128 stands for zero in the data rows.
Here is a table of points, one per row:
[166  91 139 132  93 168  66 136 100 120 158  93 150  96  89 122  90 100 125  52 115 135  47 129 185 101 133 136 165 121 174  84 161  81 129 174  58 137 113  99 157 190 149 149 133  95 158 154 156  76 128 129 150  81 119 112 187  98 109 114 102 128 175 169]
[141 105 142 109 154 108 133  87 144 125 125 118 159  82 119 125 163 126 144 231 122 168 164 135 138 138 143 123 139 125  82 141 180  91 122 112 126 153 106 112 175 107 119 148 112 182 126 149 136 115 104 143 171 149 144 123 127 131  49 219 120  94 174 114]
[ 87 130  99 130 117  87 163 138  43 164 130 154  70 124 155 155 143  71  61 140 185 109 147 180 125  98 131 116  61 145 146 150 154 121  97 154  56  89 136 113 146 163 121 113 134 119 108 141  85  98 115 161 161 129 160 115 119 145 145 146 118  97  99 117]
[116 158  78  94 146 144 156 166 167 188 146 116 122 143 166 113  97 148 138 100 159 125  81 143  73 119 119 159 149 143 109 158 152 137 136  97  74 147 132 159 137  81 139 149 132 123  95  62 120 171 107 174 159 107 116 212  88 109  80  96 136  93 160 186]
[100 135 155  69 141 173 121 143 130 116 143 135 199 114 124 133 126 105 156 126 170 134 171 144 127 168 119 126 133 163 141 128  85 121 112 125 114 183 152 117 117 116 123 124  43 123 159 139  77  49 104 160 141  70  84 132  41 153 197 121 162 154 130 153]
[152 122 161 139 120  80 172 162  89 149 162 129 153 104 100  71 153 189 156 139 119  86 105   7 106  77 110 111 144  88 123 170 127 101  94 118 118 133 125  99  90  79 100 182 119 102 134 145  92 149 115 170 102 129 134  82 157  78 148 110  97 103 119 115]
[127 169 110 125  93 140 162 104  85  83 118 111 160 166  99 151 132 111 121 127 101 161 117 155  71 130 140 170 123 108 145  97 102 137  85 110 145  85  27 147 115 120 149 149 116  64 134 106 157 120  92 112 124 118 145 145  74 113 133 136 112  97 152  63]
[112 109 121 126 137 126  87 134 157  93 124 109 123  84 176 154 130 150 155 177 136 111 145  85 123  88 161 163  82  61 184 131  76 176 124 138  67  93 157 153  78 124 177 115 162 131 141 104 103 121  78  89  82 157 137 105 106 154  72 113 153 170 189 132]
[180 138 101  91  81 115  83 127 142  42  73 193 142 136 177 177 119 134 102 122 131 123 127 110 127 117 116  96 169 123 119 178 140 138 103 170 147 128 158 225 161  86 120 128 171 155 171 161 111 116 136 122 154 150 110 146 156  54 156 124 124 111 120  88]
[133 171 125 122  93 139 143 117 196 138 173 101 117 141 121 147 154 105 124  85 151 128 143  84 196 169 112  89 144 138 160  87 153 130 153 130 115  51 103 139 108  84 133 173 139 140 116 161 154 167 118 163 117 176 152  85 101 186 163 132 113 123 142 135]
[145 121 141 122 147 147 138  96  98 182 145 107 134 129 119 155 146 151  84  87 118 116 186 127  92 127 178 141 109 148 147  83  64 109 112 161 190 116 186 164 242  81 133 165 110 158 110  94 122 113  88  97  88 144 124  94 145 101 126 108 152 112  94 147]
[113 140 147 164 150 183 123 122 100 141 112 176 174 163 123 104  29  83 165 163 154  89 105 149 140 160  73 154  68 127 154 102 143 137 136 154 177  84 178  72  94  86 123 144 167 156 151 119 135 101 123 166 149 175 129 153 155 120 120 130  96 115 174 123]
[169 117 188  82 102  56 129 160 110 139 101 134 163 153 128 130 138  88 114 134 125 107 116 177 120 128  65 175 149 116 141 122  94 100 198 129 148 154 147 141 161 136 139 116 136 101 114 170 145 181 112 118  75 167 160 166 126 173  94 150 163 148 104 123]
[122  67 146 194 133 158 113 116 168 106 182 114 104 117  82 125 123 128 126 148 134 108 127 174  79 166 107 202 181  84  80 150 170 142 101 127 103  89  92 155 165 130  86 105 138 148 155 148 109 117 137  97  78 152 118 146 146 176 183 104 154 110  95 151]
[127  54  78 162 155 120  94 194 121 163 107 153 196 148 103 104 125 143 106 113 179 107 169 147 164 166 167 128 125 131 154 152 197 116 147  85 124 106 139 167 124 109 132  97  63 121  72 149 134 159 168 151 119  89 130 102 128 102 125 132 182 193 148 106]
[159 162 178 112  60 114 149 118 173  93 126 109 119 105 122  87  70 194  89 155 180 122 111 186 162 125 180 105 107 123 122  91  96 139 141 153 147 155 124 127  96  89  85 106 128 104 103 150 125 122 155  76 141 109  76  96 141 125 111 164 137  71 102 164]
[103  72 151 195 137 105 101 217 148 146 103 120 128 171 160 183 112 116 147  90 155 151 120 114 126 144 132 123 116 172  57 114  96  98  69 106 142 118 105 108  98 130 181 184 123 119 141 163 107 109 178  95 160 153  95 129 141 142  86 128 136 137  82 174]
[108 140 130  84 172 179 165 181 131 121 120 155 107 104 155  86 142 149 120 155 113 117 152 135 132 135 109  79 160  36 137 146 110  68 156 153 180  97  94 131 124 187 178 172 119 150 145 106 138 176 141  82 195 141  96 135 150 115 171  99 122 117 124 135]
[ 89 133 123 151 114 161 139 136 111 162 140  72 120 137 146 123 100 121 159 114 100 175  88 148 129 130 110 100 150  83 120 133  72 223 158 167  88 130 115 104 127 173 144 154  97 198 150 157  90 142 151 171  98  83 151 116 158  66 124 189 155 126  73 106]
[129 184 146 173 142 219 114 120 132 109 119 149  39 151  91 128 188  97  98 141 135  88 110 144 122 123 138 126 116  59 109 147 117 123 125  76 115 200 176 117 160 113 170 126 108  82 157 134 139 158 177 172 113 144 146  95 126 130 112 170 102 109 143 140]
[167 167 104  89 160 105 153 152 117 135 144 148 102  81 132 156 111 112 139  96 175 158 127 114 147 140 148  92 160  87  89 107  74 124 132  72  95 120 124  89 162 114  63  81 142 129  99 125 146  85 158  67  67 169  91 165 137 108 134 128 115 169 178  36]
[164 109 146 143 152  99 153 107 103  77 128 104 145 104 135 110 169 131 160 157 155 107 109 160 169  96 116 119 177 176 103 130  85 134 122  58 135 108 134 149 114 175 143 144 203 160  94 125 181 109 131 193 142 118 146 133  62  68 121  49 104 168  87 138]
[227 116 129 135  92 130 159 174 150 104 184 135  35 184 122 125 137  93 147 163  55 118 148 110 135  76 139 150 113 146 134 153 171 126 158 168 162 100 152  73 111 102 119 104 150 140 136  85 169 107 116 125 132  40  72 135 107 150  80 135 146 151  70  73]
[153 138  99  91 121 107 118 134 189 133 103 110 124  76 110 131 134 109 161  99 107 187 204 161  82  53 114 151 102 125 116 166 155 149 149 109 147  86 158  62 114 145 141  93 114  89 145 152 162 145 153 109 130 142 185 107 149  88 174  97  87 115 128 171]
[ 77 185  91 131 181  25 161  85 149 141 108 138 133 186  86 169 132  99 147 135 105 110 122 134 128 151  90 147 183 131 134  93 169 168 159 151 138 175 128 161 105 108 167  69 144 119 141 111 108  88 128  84 131 100  50  29 160 143 107 103 123 124 131 114]
[153 142 172 161 120 156 130 124  76 157  78 159 173  87 188 173 146 177 111 127 100 126 167  97 119  97 103 106 111 140  89 125 131 186 183 131 116 129  88 139 150 126 114 148 144 133 101 114 163 109 163 136 130  78 117 133 155 216 180 124 107 127 161 140]
[125 146  84 143 131 125  79 101 147 149 125 212 138  90  47  98 164 128 116 117 104 164  79 155 107 166 116  79  86 234 178 157 153 164 151 131 104 128 120 108 128 167 150 177 143 127 130  88 104 137 140  97  77 144  65 149 113 148 103 137 161 116  89 108]
[ 37 151  85 123 131 131  10 131 112 171 151  75  99 132  91  96 115 119 108 167  63 141 163 102 160 103  86 131  47 136 107 114  97 114 125 105 129 151 119 153 121 106  68 122 147 126 124 158 136 133 125 113 174 119 139 163  74 120 147  99 159 103 139 122]
[160 128 135  73 162 143 132 128 145 146 132 140 109 175 144 148 116 167 112 201  95 157 166  74 142 183 150 158 142 164 175 106 117 162 112  85 134 130 103 172 108 194  94 126 125  85 164 129  90 112 175 160 118 131 194 136 184 130 114  98  95 112 123 140]
[ 79  87 168  95  94 121 139  61 105 125 146 173  93 124 105 113 122 202 101  76 120 125 160 134 109 117 130 157 138  97 110  85 140 110 149 142 132 123 118 115  84 117 136 109 119 167 138 127 102 153 147 161 157 141 133 188 108 139  72 102  61 201 120 122]
[136 127 121 149 108 125 129 156 141 100  84 101 109 175 133 109 116 151  92 104  83 166  93 127  96 186 116 122 100 148 124 129 131  98 103 151 128 136 164 139 102 203 118  91 122 185  67 159 130 152  78 135  73 127 115  91  90 140 156 160  67 118 168 153]
[156  82  92 131 116 161 139  86 136 127 136  76 164 131 139 174 148 110  86 153 122  98 101 105 104 144 135  87  96 164  65  92 148  57 177 129 123 147 123 111  98 119 116  71 152 106 159  31  81 142 139 134 137 152 174 143 131  99 166 155 157 146 101 142]
[ 99 154  93 128  85 174 110  93 139 176 105 148 122 113 169  64 115 125 215 104 158 101 119  79 149 109 174 148 201 156 105 148 133  92 147 136 187 134 131 130 128 170 143  78 151  75  92 151 130 101  51  99 122 107 141  89 134 152  96 168 120 105  97 108]
[130 158 144 154 116 106 129  90 119 119 116 141 156 121 163  97 160  48 111 118 127 135 106 102 122 128 208 160 141 107 147 133 185 151  70 189 143 190 138 105  93 146  98 170 101 166  95 125 141 153 164  87 141 168 170 152 128 147 149  78 165 170 124 130]
[ 73 106 186 125 201 104 123 122 129  88 131  64 145 139 144  95 132 167 133  89 129 167 105 163 150 125 144  48 136 141 153 154 111 140  65 140 138 131 154 125 152  94 127  83 125 108 166  59 191 156 113 150 133 116 164 139 155 190 131 126 113 119 117  88]
[ 93  96 100 161 152  73 194  93 103  81 129 135  83 123 144 178 111 161 177 103 129  88 110 116 152 124 101 132  85 165 175 151 119 146 109  73 164 168  87 127 160 140 109 141  78 122 118 156 140 164  99 109 171 137 127 167 150  97 175 163 193 156 173 180]
Along one direction, these points spread out more than along any other. Take the direction at right angles to it along which they spread out most. Then take the direction at right angles to both along which they spread out most. Go by this last direction. For each point below, how far along it does it lie, from 0 to 99? 50 is the average, and the first point above lies past it. One standard deviation of the points above along it is 16.
[141 105 142 109 154 108 133  87 144 125 125 118 159  82 119 125 163 126 144 231 122 168 164 135 138 138 143 123 139 125  82 141 180  91 122 112 126 153 106 112 175 107 119 148 112 182 126 149 136 115 104 143 171 149 144 123 127 131  49 219 120  94 174 114] 40
[153 138  99  91 121 107 118 134 189 133 103 110 124  76 110 131 134 109 161  99 107 187 204 161  82  53 114 151 102 125 116 166 155 149 149 109 147  86 158  62 114 145 141  93 114  89 145 152 162 145 153 109 130 142 185 107 149  88 174  97  87 115 128 171] 56
[ 73 106 186 125 201 104 123 122 129  88 131  64 145 139 144  95 132 167 133  89 129 167 105 163 150 125 144  48 136 141 153 154 111 140  65 140 138 131 154 125 152  94 127  83 125 108 166  59 191 156 113 150 133 116 164 139 155 190 131 126 113 119 117  88] 46
[ 99 154  93 128  85 174 110  93 139 176 105 148 122 113 169  64 115 125 215 104 158 101 119  79 149 109 174 148 201 156 105 148 133  92 147 136 187 134 131 130 128 170 143  78 151  75  92 151 130 101  51  99 122 107 141  89 134 152  96 168 120 105  97 108] 60
[180 138 101  91  81 115  83 127 142  42  73 193 142 136 177 177 119 134 102 122 131 123 127 110 127 117 116  96 169 123 119 178 140 138 103 170 147 128 158 225 161  86 120 128 171 155 171 161 111 116 136 122 154 150 110 146 156  54 156 124 124 111 120  88] 25
[156  82  92 131 116 161 139  86 136 127 136  76 164 131 139 174 148 110  86 153 122  98 101 105 104 144 135  87  96 164  65  92 148  57 177 129 123 147 123 111  98 119 116  71 152 106 159  31  81 142 139 134 137 152 174 143 131  99 166 155 157 146 101 142] 46
[129 184 146 173 142 219 114 120 132 109 119 149  39 151  91 128 188  97  98 141 135  88 110 144 122 123 138 126 116  59 109 147 117 123 125  76 115 200 176 117 160 113 170 126 108  82 157 134 139 158 177 172 113 144 146  95 126 130 112 170 102 109 143 140] 68
[112 109 121 126 137 126  87 134 157  93 124 109 123  84 176 154 130 150 155 177 136 111 145  85 123  88 161 163  82  61 184 131  76 176 124 138  67  93 157 153  78 124 177 115 162 131 141 104 103 121  78  89  82 157 137 105 106 154  72 113 153 170 189 132] 41
[127  54  78 162 155 120  94 194 121 163 107 153 196 148 103 104 125 143 106 113 179 107 169 147 164 166 167 128 125 131 154 152 197 116 147  85 124 106 139 167 124 109 132  97  63 121  72 149 134 159 168 151 119  89 130 102 128 102 125 132 182 193 148 106] 41
[ 87 130  99 130 117  87 163 138  43 164 130 154  70 124 155 155 143  71  61 140 185 109 147 180 125  98 131 116  61 145 146 150 154 121  97 154  56  89 136 113 146 163 121 113 134 119 108 141  85  98 115 161 161 129 160 115 119 145 145 146 118  97  99 117] 53
[164 109 146 143 152  99 153 107 103  77 128 104 145 104 135 110 169 131 160 157 155 107 109 160 169  96 116 119 177 176 103 130  85 134 122  58 135 108 134 149 114 175 143 144 203 160  94 125 181 109 131 193 142 118 146 133  62  68 121  49 104 168  87 138] 46
[167 167 104  89 160 105 153 152 117 135 144 148 102  81 132 156 111 112 139  96 175 158 127 114 147 140 148  92 160  87  89 107  74 124 132  72  95 120 124  89 162 114  63  81 142 129  99 125 146  85 158  67  67 169  91 165 137 108 134 128 115 169 178  36] 23
[ 93  96 100 161 152  73 194  93 103  81 129 135  83 123 144 178 111 161 177 103 129  88 110 116 152 124 101 132  85 165 175 151 119 146 109  73 164 168  87 127 160 140 109 141  78 122 118 156 140 164  99 109 171 137 127 167 150  97 175 163 193 156 173 180] 31
